Named moves (each a turn or a mirror), then the moves between two rows, first move first; the first pair answered:
move K10:
[-14  -5  13  -4   5  21   7   9   5  -8 -11   5]  ->  [-13  -4  13  -3   6  18  12   8   3  -7 -11   8]
[  4  10  -6  -1  -8   4 -22  -4   1  -7   4   2]  ->  [  6   7   2  -3 -15   2 -15   5  -2 -10   3   7]
[-1  3 15 -2  3 -8  0 13 -7  1 -9  3]  ->  [-10  -2  -5  -6  17   7  -5  -1  -7  -4  -2  -8]
[-17  -2  10  -2  -4  23  -1  -5   2 -12   6   7]  ->  [-14   0  21  -1  -8  10   5   4  -5  -7   4  12]
move K866:
[ -3  -7  -6 -11  -3  19  -6   2  -4   2  11   1]  ->  [-11  -2  -8  -6  -9   9   3  -3   6  -4   8   9]
[ 20   8   1  17 -28 -34  10  -4  16   6   5  12]  ->  [ 35  -6  -9   1   8 -10 -14  12 -24  23   0 -14]
[-5  3  8 -7 13 -2 -6 -4 -9 -3  0 -7]  ->  [-9 12 11  1  2 -8  2 -7  3 -5  1  2]
[  2   0  -6  -8  20  14  -4  15 -12  -7   0 -16]  ->  [ -9  14   2   7  -6  -4  15  -3  15 -22  -2   6]
move K974:
[ 16  17  -3   7 -13 -30   9  -2   4   0   7   2]  ->  [ 19  14  -2   4 -16 -33  10   4   3   0   2   4]
[ -8  -6  10   0 -16   7  -9   6  -8   7  -4   6]  ->  [-14  -3   3   6  -7   6   1  -2  -2  -5 -18   6]
[ -3   7  -1   2   6 -13  -4  -1  -6  -2   1  -2]  ->  [ -1   5   4   1   5 -12  -6   4  -7   2   0   1]
move K389:
[ 31 -18  -6  -3  21  -1   3  20 -22  18 -22 -14]  ->  [ 38 -14 -10  -6  14  -4  -4  18 -25  20  -7 -13]
[-19   8  -3  -7   8  11 -12 -24   2 -17 -12  -4]  ->  [-13  15 -15  -4   6   1 -14 -32   3 -12  -4  -9]
[  3  -4 -25   7 -14  13  -1 -14  10   3   6   7]  ->  [ -7 -12 -13   1  -6  29  -1   1   7  -2   6   9]
[ 11 -20  -1  -5   0  -2  -4   9  -7  10  -9  -3]  ->  [ 14 -17  -5  -4   2  -4  -4  10  -5   7 -11  -3]
move K986:
[-15  -3   6   7   8   6  18   6   6 -10 -24   5]  ->  [-15   2   4  10  10  -1  19  -1   8 -11 -22   8]
[-15  13   9  -1  19  12 -18 -14   6  -8  19  -8]  ->  [ -2   3 -12   5  12  21 -10 -18  14  -2  18  -7]
[  3 -13   0   7 -15   6   9   8   8  -6  -1  12]  ->  [ -7   7  15   2  -5  -9  -2   5   1 -15   0   9]

Each pair is 2 to 3 moves apart.
[  0  17  31   5 -25 -40   0   2   5  -8   6  28]  ->  [-25  26  -6   5   5 -24  -4 -45  19 -20   5   5] : K974 K10
[-21   8 -20  -8   7  25 -17 -26   6 -12  14  -5]  ->  [ -4  -7   4  15 -26   8  26   3  26  -8  -9  24] : K10 K974 K986
[-19  17  -4  13   2 -22   8 -17  12 -11 -10  -5]  ->  [  1  13  17  12  -1 -31   5  15  -6   0 -15  -4] : K866 K10 K866
[  7 -25  25  -4  15   8   5  27 -13   7 -28   0]  ->  [  4  -3  24  -2 -26   1 -12  26  -6   2  19  30] : K866 K389 K389
[-16  -1   9 -18  24   1  -7  13 -20   2 -23 -16]  ->  [ 17   2 -27 -12   1 -11 -19   0 -15  18  14 -13] : K389 K389 K986
